In the data rows, 500 means zero.
Here is a table of points, one per row:
561|517|500|571|574|586|435|612
437|503|481|516|514|618|388|515
539|550|653|515|612|598|404|575
444|526|460|545|515|616|470|502
445|476|515|498|421|481|490|463
606|393|448|433|344|380|634|491
508|420|381|580|468|520|547|470
532|367|325|395|322|229|741|481
483|499|434|687|429|524|381|476
460|426|380|534|429|531|617|456
479|453|335|587|440|490|533|456
489|386|356|493|351|443|705|532
550|569|583|463|631|561|413|519
474|492|402|604|423|512|544|474
431|534|493|431|414|552|488|523
529|556|523|541|555|512|455|460
525|370|376|419|317|352|706|505
540|508|528|615|628|555|405|541
385|577|605|516|478|553|436|476
630|498|707|492|637|515|364|564
550|458|447|538|574|531|460|447
559|556|542|557|532|533|387|613
543|473|548|555|544|519|465|544
516|442|399|484|468|526|569|494
495|484|319|319|377|394|723|532
462|519|416|664|445|499|526|515
447|502|399|609|539|571|433|485
506|452|454|406|377|482|530|569
510|501|505|538|537|480|524|524
483|503|587|545|597|467|483|525
404|498|438|565|505|513|460|454
513|554|557|515|633|518|493|498
446|505|417|497|422|534|494|508
489|453|379|540|490|553|493|506
546|528|622|482|669|572|435|513
417|497|604|541|464|460|468|466
504|382|357|385|328|274|743|461
576|595|567|394|537|496|417|516
494|448|476|669|597|493|412|433
584|536|665|383|625|577|455|578
470|521|432|440|429|560|553|584
466|454|320|569|366|421|646|457
462|489|512|595|577|597|368|436
529|550|511|551|492|498|493|514
373|516|684|272|439|461|564|431
408|534|378|355|441|563|619|570
418|567|507|519|473|539|422|432
529|535|519|514|560|438|409|497
542|518|554|606|633|513|417|547
452|498|519|498|573|570|556|531
522|523|456|645|607|495|389|449
458|546|544|493|586|625|510|602
427|587|579|487|510|610|379|520
407|478|708|326|482|561|590|388
410|553|569|481|427|554|454|448
528|550|479|554|515|557|437|428
505|486|377|362|375|472|544|495
439|511|531|562|587|477|517|487
559|541|592|490|584|512|476|537
527|497|307|515|470|519|569|553
507|262|764|158|469|371|841|439
441|497|356|561|447|515|423|424
630|504|662|523|569|450|340|540
516|528|558|542|702|566|471|590
593|538|710|394|638|570|392|616
625|498|693|478|548|463|400|536
505|544|545|507|501|493|486|501
612|588|614|379|492|455|468|490
506|505|400|585|574|586|456|533
531|499|388|639|439|409|526|422
502|402|357|525|301|424|685|464
486|498|533|582|612|532|442|476
346|515|451|432|529|569|513|452
392|457|688|350|456|467|468|440
590|570|561|460|499|431|507|517
501|447|410|580|565|566|493|530
573|406|468|369|274|285|717|502
519|473|491|541|516|477|504|484
548|518|510|634|515|485|475|497
400|508|611|449|566|646|510|517
402|474|475|371|418|447|612|469
572|536|616|433|671|566|417|509
569|467|479|367|366|421|627|484
449|467|399|526|473|543|465|534
310|412|726|349|534|506|630|385
468|560|318|426|427|533|585|651
525|555|483|595|493|500|423|508
556|503|317|581|527|567|423|510
630|504|574|476|536|500|409|556
466|492|383|499|376|503|514|485
551|535|531|549|633|591|415|545
464|486|519|567|555|601|425|505
379|443|564|304|358|394|648|392
451|549|577|467|377|539|423|422
367|502|544|554|464|518|450|396
554|590|547|505|485|459|497|477
409|522|380|489|416|470|565|410
511|546|543|497|613|623|490|588
445|556|690|431|542|571|469|518
543|475|522|536|554|515|452|493
389|477|585|453|555|553|543|368
438|538|498|564|541|576|408|528
573|522|652|452|605|523|458|552
446|504|696|289|452|519|477|438
473|536|541|574|453|562|433|478
402|543|303|432|448|586|551|545
565|550|619|523|640|496|427|511
461|507|412|638|479|486|416|416
561|568|556|524|579|644|438|560
608|539|610|536|600|470|402|576
496|467|395|495|518|631|480|610
500|470|539|532|604|605|455|510
348|444|720|249|463|459|557|408
469|509|498|499|554|559|434|543
522|585|522|590|542|508|398|513
452|499|358|545|515|551|517|547
545|442|454|506|325|388|646|455
525|562|486|658|502|539|389|472
465|464|396|582|506|541|577|537
500|424|373|621|437|466|546|481
381|523|643|472|461|434|538|379
516|450|348|542|418|561|476|491
610|568|638|515|589|519|391|589
497|499|300|593|402|435|597|505
579|573|561|458|482|499|497|540
484|478|444|608|409|522|420|472
520|485|475|508|551|534|488|514
485|439|292|465|389|483|665|494
519|534|492|418|483|464|516|510
494|461|433|584|522|478|518|445
547|366|402|269|289|290|740|557
298|493|718|210|496|500|609|414
541|450|365|256|353|355|777|569
526|420|371|641|510|455|525|481
455|470|405|574|399|536|519|504
521|416|369|327|388|281|718|580
443|523|605|447|387|445|510|448
593|522|675|403|609|597|436|573
571|454|391|589|456|456|610|451
494|485|506|558|569|472|503|455
501|492|431|588|519|475|504|537
383|561|562|565|466|617|326|458
545|583|537|549|608|466|399|488
509|526|508|592|506|455|440|482
522|444|336|570|360|529|556|491
567|525|518|576|581|562|448|590
391|578|661|497|489|559|422|517
506|534|433|593|484|511|531|455
491|483|550|454|562|552|533|548
614|500|673|464|569|534|398|559
556|557|607|521|621|600|411|580
435|483|674|275|416|499|555|423
526|442|453|604|548|500|424|465
470|508|493|620|613|566|442|461
501|505|417|581|523|547|413|517
467|426|395|452|385|470|668|501
460|461|372|606|383|379|620|382
451|513|345|647|467|514|436|404
569|561|538|563|597|566|426|539
510|498|512|622|593|534|407|476
385|538|491|596|494|512|380|387
549|519|633|507|652|585|408|562
369|569|533|492|506|618|381|489
575|576|582|459|657|632|402|570
582|524|552|650|610|434|446|466
488|543|523|555|595|522|475|535
588|555|511|556|554|501|412|544
528|490|329|556|458|532|472|516
504|510|448|633|495|511|535|514
532|523|571|590|642|531|412|483
490|493|423|497|452|584|574|521
468|472|303|452|371|406|558|533
527|375|417|340|295|370|726|494
523|384|283|451|305|400|713|494
491|556|512|606|556|596|351|514
554|403|384|377|243|200|754|501
467|484|476|492|466|552|474|480
507|477|547|504|647|534|469|493
589|456|439|423|402|446|568|510
264|433|746|360|595|503|605|317
475|590|430|557|505|468|454|450
509|492|609|504|688|531|467|533
418|497|463|464|446|496|444|469
408|587|516|465|465|552|385|468
551|524|486|659|606|519|424|507
579|551|515|582|541|417|388|463
568|570|539|465|477|439|485|429
524|551|615|510|634|633|435|569
443|533|457|479|509|592|496|576
516|523|464|584|460|605|387|498
440|531|426|533|493|550|465|571
606|573|626|433|414|399|434|544
447|506|549|529|561|528|448|531
375|444|734|427|576|576|549|369
307|448|730|285|493|549|591|376
548|547|602|473|561|482|453|470
555|423|418|373|282|309|737|494
582|504|704|357|672|576|442|528
435|464|511|601|465|586|482|484
498|498|479|671|571|509|446|369
545|584|517|566|568|540|397|537
486|445|381|612|446|456|441|451
560|583|504|511|517|545|403|536
443|545|519|443|536|578|464|536
444|431|378|535|470|559|551|475
591|546|567|487|620|590|390|590
472|496|379|525|404|450|540|477
531|559|543|540|636|619|474|562
535|479|376|546|472|538|521|570
354|524|575|505|430|515|446|360
518|513|548|516|582|527|506|575
319|448|727|299|537|602|560|424
418|529|429|576|550|588|457|545
621|340|350|285|285|200|779|620
534|529|654|482|613|575|388|578
578|558|518|525|589|593|378|564
376|511|557|340|486|623|516|474
408|575|542|557|456|455|407|403
457|458|392|413|363|446|561|528
565|543|575|507|604|566|391|591
515|550|530|528|530|500|479|537
587|494|654|549|584|468|407|545
568|524|553|540|646|607|395|616
571|455|401|608|558|483|489|474
506|442|432|484|423|525|501|551
574|483|567|519|609|540|476|588
554|542|634|452|625|552|400|530
418|484|425|293|383|473|694|409
619|611|480|547|519|405|402|441
517|473|536|569|564|500|450|453
590|563|571|495|577|492|375|483
561|547|657|463|614|506|448|548
512|509|412|587|527|546|484|512
553|575|513|510|508|372|519|488
516|570|551|535|604|595|471|606
426|498|637|345|434|479|548|462
358|474|482|469|496|581|537|455
416|514|544|472|487|584|419|481
545|391|384|243|321|281|739|610
365|466|623|409|456|575|550|406
554|488|612|495|604|415|455|483
591|482|622|507|588|503|409|503
484|546|453|604|541|623|368|531
537|557|490|512|580|568|471|595
508|482|564|587|615|505|473|472
553|382|430|422|363|440|609|501
605|560|623|556|547|493|332|574
579|532|577|540|575|492|431|517
446|455|470|558|495|537|433|477
435|482|344|481|401|518|547|480
584|352|400|318|328|211|809|595
523|456|474|596|538|449|508|477
491|469|429|489|387|520|507|452
592|561|542|554|578|489|364|517
465|465|457|559|525|505|568|494
516|536|569|399|568|529|498|507
361|549|679|456|514|607|450|511
541|406|384|463|329|346|723|430
448|528|416|469|445|537|490|473
481|552|497|546|581|535|396|456
489|512|374|619|356|436|480|428
458|512|458|590|445|489|460|485
515|526|392|541|551|578|495|582
500|458|363|455|382|430|655|508
453|553|511|474|564|593|398|538
561|367|440|421|305|144|762|421
609|336|594|285|358|224|832|407
505|458|472|557|560|527|439|409
488|487|505|574|668|547|405|440
471|555|494|565|550|446|496|438
437|499|420|612|485|546|414|477
346|457|690|355|527|617|527|430
494|465|359|316|383|419|715|498
552|549|548|538|587|513|464|543
533|490|505|605|651|512|373|446
477|578|448|625|504|611|380|499
512|478|244|450|443|336|662|539
499|553|573|433|504|404|571|459
488|529|638|360|593|524|522|538
501|462|519|604|607|505|474|465
491|469|432|616|457|491|572|504
492|406|397|479|368|386|662|420
591|537|484|577|524|399|426|507
566|524|574|538|625|513|368|556
451|402|448|523|469|512|619|486
452|502|348|399|366|470|582|479
483|554|473|656|597|494|407|476
440|541|570|392|423|571|438|485
523|601|545|541|589|554|347|556
592|509|433|296|453|265|758|697
552|560|467|584|593|575|399|572
426|536|459|547|516|599|408|495
546|566|536|607|471|530|460|514
536|471|434|531|508|529|479|492
506|434|529|456|453|480|612|539
539|366|403|397|308|281|791|481
612|554|606|473|601|547|410|564
567|552|618|565|628|499|398|513
541|430|353|447|365|468|618|510
521|551|383|516|481|561|468|628
534|376|304|403|240|164|771|475
487|487|534|562|522|484|491|509
514|553|535|566|563|482|451|532
476|512|420|636|441|438|451|459
550|571|523|425|526|469|520|486
600|519|671|432|617|548|434|557
535|421|369|594|403|483|596|488
554|519|513|572|545|501|428|504
585|493|648|414|615|514|452|525
469|547|519|631|525|521|421|524
421|440|790|238|315|370|541|458
504|446|394|555|414|523|547|468
524|531|559|440|579|544|542|553
567|393|419|389|294|310|632|517
393|509|639|269|439|421|458|429
462|538|450|584|529|571|442|508
441|576|447|493|514|541|493|470
536|334|358|464|349|401|720|490
498|518|573|504|628|550|469|523
286|414|797|238|520|573|606|412
570|540|498|537|518|531|462|596
572|346|375|430|267|181|757|421
526|457|462|460|434|453|639|504
589|580|576|546|554|445|408|486
561|558|543|545|633|563|407|548
512|456|357|555|420|523|560|532
560|494|525|541|508|375|554|488
518|359|344|422|304|248|733|378
613|555|582|534|568|483|357|524
384|490|687|352|561|645|426|455
464|506|383|527|429|474|480|531
526|463|324|492|342|519|614|494
498|479|593|438|550|471|554|538
519|540|505|543|586|515|472|450
506|553|589|488|506|622|430|506
536|528|690|451|667|533|474|480
485|529|632|431|453|373|545|396
536|499|473|623|486|536|421|481
474|458|376|420|365|493|535|498
408|473|384|553|388|470|507|442
465|470|437|524|370|424|520|518
533|485|505|497|535|479|553|543
558|457|373|453|405|468|579|506
552|516|646|450|623|562|453|531
579|465|430|452|324|370|635|455
449|515|461|589|564|528|346|518
506|477|492|537|666|648|408|522
456|564|430|653|455|526|409|443
657|527|656|585|516|442|335|570
517|405|373|485|414|433|637|474
537|558|558|512|611|556|410|565
514|542|603|528|657|571|452|520
528|542|421|629|526|609|402|480
529|571|490|639|575|539|389|477
377|541|607|483|452|558|437|489
557|508|553|527|622|589|389|641
540|557|550|549|521|469|536|519
403|476|480|436|524|533|507|400
484|564|533|566|517|477|528|480
486|480|385|524|407|549|499|534
567|552|576|486|613|578|397|581
538|523|574|582|669|564|450|506
505|435|333|547|354|420|583|431
507|493|605|603|625|524|448|525
506|524|508|523|544|508|469|519
483|555|504|582|499|503|481|510
434|532|696|324|435|435|512|458
336|458|432|432|406|435|501|484
432|523|409|591|453|521|411|413
456|581|521|477|541|568|529|594
504|561|497|606|577|558|386|519
516|526|490|497|600|564|414|543
470|492|424|527|535|558|492|528
547|352|427|406|317|238|780|515
544|458|270|363|431|323|697|578
482|495|378|620|437|489|442|415
444|489|381|400|347|504|566|529
563|483|450|394|389|434|654|508
578|559|527|571|599|550|383|559
446|540|641|376|577|524|557|390
480|486|392|646|547|500|491|449
485|452|482|560|447|449|612|483
These points spread out most along one direction. For each point below, how far along it does it lie, from 0 to 99? The average is 50, and the first point in the table lies past the average.
550|569|583|463|631|561|413|519 67
535|479|376|546|472|538|521|570 46
477|578|448|625|504|611|380|499 64
385|577|605|516|478|553|436|476 60
440|541|570|392|423|571|438|485 53
506|442|432|484|423|525|501|551 43
514|553|535|566|563|482|451|532 59
500|470|539|532|604|605|455|510 63
606|573|626|433|414|399|434|544 50
621|340|350|285|285|200|779|620 0
513|554|557|515|633|518|493|498 61
554|519|513|572|545|501|428|504 59
590|570|561|460|499|431|507|517 50
545|583|537|549|608|466|399|488 64
377|541|607|483|452|558|437|489 57
443|545|519|443|536|578|464|536 57
549|519|633|507|652|585|408|562 71
582|524|552|650|610|434|446|466 62
376|511|557|340|486|623|516|474 51
556|503|317|581|527|567|423|510 54
630|498|707|492|637|515|364|564 72
440|531|426|533|493|550|465|571 53
435|483|674|275|416|499|555|423 42
591|546|567|487|620|590|390|590 69
504|510|448|633|495|511|535|514 50
529|535|519|514|560|438|409|497 57
494|485|506|558|569|472|503|455 53
526|463|324|492|342|519|614|494 30
565|543|575|507|604|566|391|591 68
505|435|333|547|354|420|583|431 29
506|452|454|406|377|482|530|569 37
509|526|508|592|506|455|440|482 55
494|461|433|584|522|478|518|445 48
516|442|399|484|468|526|569|494 41
491|469|429|489|387|520|507|452 41
593|522|675|403|609|597|436|573 67
497|499|300|593|402|435|597|505 33
421|440|790|238|315|370|541|458 35
547|366|402|269|289|290|740|557 7
504|446|394|555|414|523|547|468 41
484|564|533|566|517|477|528|480 53
488|487|505|574|668|547|405|440 66
319|448|727|299|537|602|560|424 53
572|536|616|433|671|566|417|509 68
567|393|419|389|294|310|632|517 18
469|547|519|631|525|521|421|524 61
474|492|402|604|423|512|544|474 43
501|447|410|580|565|566|493|530 54
526|457|462|460|434|453|639|504 34
451|402|448|523|469|512|619|486 39
544|458|270|363|431|323|697|578 18
523|456|474|596|538|449|508|477 50
418|529|429|576|550|588|457|545 58
379|443|564|304|358|394|648|392 26
506|534|433|593|484|511|531|455 49
613|555|582|534|568|483|357|524 66
553|575|513|510|508|372|519|488 47
385|538|491|596|494|512|380|387 59
457|458|392|413|363|446|561|528 31
475|590|430|557|505|468|454|450 52
591|482|622|507|588|503|409|503 63
506|524|508|523|544|508|469|519 56
500|458|363|455|382|430|655|508 27
566|524|574|538|625|513|368|556 68
558|457|373|453|405|468|579|506 34
508|420|381|580|468|520|547|470 43
569|467|479|367|366|421|627|484 29
569|561|538|563|597|566|426|539 66
519|540|505|543|586|515|472|450 58
565|550|619|523|640|496|427|511 66
541|406|384|463|329|346|723|430 17
516|536|569|399|568|529|498|507 55
570|540|498|537|518|531|462|596 57
522|585|522|590|542|508|398|513 63
451|549|577|467|377|539|423|422 52
535|421|369|594|403|483|596|488 36
536|499|473|623|486|536|421|481 57
418|484|425|293|383|473|694|409 24
515|526|392|541|551|578|495|582 54
556|557|607|521|621|600|411|580 70
348|444|720|249|463|459|557|408 42
456|581|521|477|541|568|529|594 56
494|448|476|669|597|493|412|433 61
441|497|356|561|447|515|423|424 48
510|498|512|622|593|534|407|476 64
461|507|412|638|479|486|416|416 53
438|538|498|564|541|576|408|528 62
551|535|531|549|633|591|415|545 68
505|458|472|557|560|527|439|409 56
448|528|416|469|445|537|490|473 46
593|538|710|394|638|570|392|616 71
526|420|371|641|510|455|525|481 45
520|485|475|508|551|534|488|514 54
498|498|479|671|571|509|446|369 59
551|524|486|659|606|519|424|507 64
507|493|605|603|625|524|448|525 66
568|524|553|540|646|607|395|616 71
539|366|403|397|308|281|791|481 8
307|448|730|285|493|549|591|376 46
516|570|551|535|604|595|471|606 65
498|479|593|438|550|471|554|538 50
467|484|476|492|466|552|474|480 50
471|555|494|565|550|446|496|438 53
504|382|357|385|328|274|743|461 9
554|403|384|377|243|200|754|501 3
546|566|536|607|471|530|460|514 58
545|584|517|566|568|540|397|537 65
657|527|656|585|516|442|335|570 66
486|445|381|612|446|456|441|451 46
508|482|564|587|615|505|473|472 61
614|500|673|464|569|534|398|559 66
527|497|307|515|470|519|569|553 40
373|516|684|272|439|461|564|431 42
606|393|448|433|344|380|634|491 25
445|476|515|498|421|481|490|463 46
543|475|522|536|554|515|452|493 57
552|549|548|538|587|513|464|543 61
483|554|473|656|597|494|407|476 64
516|450|348|542|418|561|476|491 44
605|560|623|556|547|493|332|574 69
579|465|430|452|324|370|635|455 25
489|453|379|540|490|553|493|506 48
408|534|378|355|441|563|619|570 37
455|470|405|574|399|536|519|504 43
555|423|418|373|282|309|737|494 12
592|561|542|554|578|489|364|517 65
492|406|397|479|368|386|662|420 24
389|477|585|453|555|553|543|368 52
523|601|545|541|589|554|347|556 70
465|470|437|524|370|424|520|518 38
462|489|512|595|577|597|368|436 66
452|502|348|399|366|470|582|479 30
588|555|511|556|554|501|412|544 61
480|486|392|646|547|500|491|449 52
483|503|587|545|597|467|483|525 59
509|492|609|504|688|531|467|533 66
507|477|547|504|647|534|469|493 61
286|414|797|238|520|573|606|412 48
410|553|569|481|427|554|454|448 54
546|528|622|482|669|572|435|513 69
470|521|432|440|429|560|553|584 43
491|483|550|454|562|552|533|548 54
568|570|539|465|477|439|485|429 49
579|532|577|540|575|492|431|517 62
472|496|379|525|404|450|540|477 38
576|595|567|394|537|496|417|516 58
435|482|344|481|401|518|547|480 37
516|526|490|497|600|564|414|543 62
560|583|504|511|517|545|403|536 60
539|550|653|515|612|598|404|575 72
367|502|544|554|464|518|450|396 54
559|541|592|490|584|512|476|537 60
427|587|579|487|510|610|379|520 65
548|518|510|634|515|485|475|497 56
460|461|372|606|383|379|620|382 30
561|547|657|463|614|506|448|548 64
464|486|519|567|555|601|425|505 62
526|442|453|604|548|500|424|465 56
534|376|304|403|240|164|771|475 0
584|352|400|318|328|211|809|595 4
585|493|648|414|615|514|452|525 62
540|508|528|615|628|555|405|541 68
608|539|610|536|600|470|402|576 65
630|504|662|523|569|450|340|540 67
571|455|401|608|558|483|489|474 51
541|430|353|447|365|468|618|510 28
554|488|612|495|604|415|455|483 58
470|508|493|620|613|566|442|461 64
496|467|395|495|518|631|480|610 53
393|509|639|269|439|421|458|429 45
567|525|518|576|581|562|448|590 63
519|473|491|541|516|477|504|484 50
517|473|536|569|564|500|450|453 58
466|454|320|569|366|421|646|457 27
516|528|558|542|702|566|471|590 68
550|458|447|538|574|531|460|447 55
573|406|468|369|274|285|717|502 13
437|503|481|516|514|618|388|515 61
468|560|318|426|427|533|585|651 38
375|444|734|427|576|576|549|369 57
524|531|559|440|579|544|542|553 55
346|515|451|432|529|569|513|452 50
560|494|525|541|508|375|554|488 45
431|534|493|431|414|552|488|523 47
538|523|574|582|669|564|450|506 68
482|495|378|620|437|489|442|415 48
483|499|434|687|429|524|381|476 56
578|558|518|525|589|593|378|564 68
532|523|571|590|642|531|412|483 68
529|571|490|639|575|539|389|477 66
458|546|544|493|586|625|510|602 61
369|569|533|492|506|618|381|489 63
550|571|523|425|526|469|520|486 50
487|487|534|562|522|484|491|509 53
501|462|519|604|607|505|474|465 59
494|465|359|316|383|419|715|498 20
404|498|438|565|505|513|460|454 52
537|557|490|512|580|568|471|595 60
464|506|383|527|429|474|480|531 44
444|431|378|535|470|559|551|475 43
346|457|690|355|527|617|527|430 55
578|559|527|571|599|550|383|559 68
447|502|399|609|539|571|433|485 57
559|556|542|557|532|533|387|613 64
403|476|480|436|524|533|507|400 48
408|575|542|557|456|455|407|403 55
512|456|357|555|420|523|560|532 40
491|469|432|616|457|491|572|504 44
533|485|505|497|535|479|553|543 48
573|522|652|452|605|523|458|552 63
491|556|512|606|556|596|351|514 69
409|522|380|489|416|470|565|410 37
499|553|573|433|504|404|571|459 44
489|512|374|619|356|436|480|428 40
571|454|391|589|456|456|610|451 38
458|512|458|590|445|489|460|485 50
579|551|515|582|541|417|388|463 58
381|523|643|472|461|434|538|379 47
528|550|479|554|515|557|437|428 58
529|556|523|541|555|512|455|460 58
495|484|319|319|377|394|723|532 17
590|563|571|495|577|492|375|483 64
600|519|671|432|617|548|434|557 66
462|519|416|664|445|499|526|515 48
439|511|531|562|587|477|517|487 55
443|533|457|479|509|592|496|576 53
540|557|550|549|521|469|536|519 52
525|562|486|658|502|539|389|472 62
582|504|704|357|672|576|442|528 68
545|391|384|243|321|281|739|610 8
506|505|400|585|574|586|456|533 58
533|490|505|605|651|512|373|446 67
473|536|541|574|453|562|433|478 58
531|559|543|540|636|619|474|562 67
504|561|497|606|577|558|386|519 66
536|471|434|531|508|529|479|492 51
612|588|614|379|492|455|468|490 53
402|543|303|432|448|586|551|545 41
536|528|690|451|667|533|474|480 66
426|498|637|345|434|479|548|462 44
470|492|424|527|535|558|492|528 52
521|416|369|327|388|281|718|580 14
484|546|453|604|541|623|368|531 66
408|587|516|465|465|552|385|468 58
445|556|690|431|542|571|469|518 62
516|523|464|584|460|605|387|498 60
465|464|396|582|506|541|577|537 46
443|523|605|447|387|445|510|448 44
519|534|492|418|483|464|516|510 46
592|509|433|296|453|265|758|697 19
441|576|447|493|514|541|493|470 52
432|523|409|591|453|521|411|413 52
452|498|519|498|573|570|556|531 54
541|450|365|256|353|355|777|569 11
476|512|420|636|441|438|451|459 48
567|552|618|565|628|499|398|513 69
630|504|574|476|536|500|409|556 59
435|464|511|601|465|586|482|484 54
543|473|548|555|544|519|465|544 57
579|573|561|458|482|499|497|540 52
310|412|726|349|534|506|630|385 45
510|501|505|538|537|480|524|524 51
449|515|461|589|564|528|346|518 64
537|558|558|512|611|556|410|565 66
563|483|450|394|389|434|654|508 29
462|538|450|584|529|571|442|508 59
547|352|427|406|317|238|780|515 8
512|478|244|450|443|336|662|539 22
426|536|459|547|516|599|408|495 60
449|467|399|526|473|543|465|534 49
506|477|492|537|666|648|408|522 69
554|590|547|505|485|459|497|477 52
531|499|388|639|439|409|526|422 42
511|546|543|497|613|623|490|588 64
437|499|420|612|485|546|414|477 55
506|434|529|456|453|480|612|539 40
444|526|460|545|515|616|470|502 57
479|453|335|587|440|490|533|456 40
383|561|562|565|466|617|326|458 67
407|478|708|326|482|561|590|388 48
490|493|423|497|452|584|574|521 44
486|498|533|582|612|532|442|476 63
460|426|380|534|429|531|617|456 36
552|516|646|450|623|562|453|531 65
610|568|638|515|589|519|391|589 68
561|558|543|545|633|563|407|548 68
534|529|654|482|613|575|388|578 70
524|551|615|510|634|633|435|569 71
298|493|718|210|496|500|609|414 43
418|567|507|519|473|539|422|432 56
446|504|696|289|452|519|477|438 50
488|529|638|360|593|524|522|538 56
264|433|746|360|595|503|605|317 50
465|465|457|559|525|505|568|494 47
532|367|325|395|322|229|741|481 7
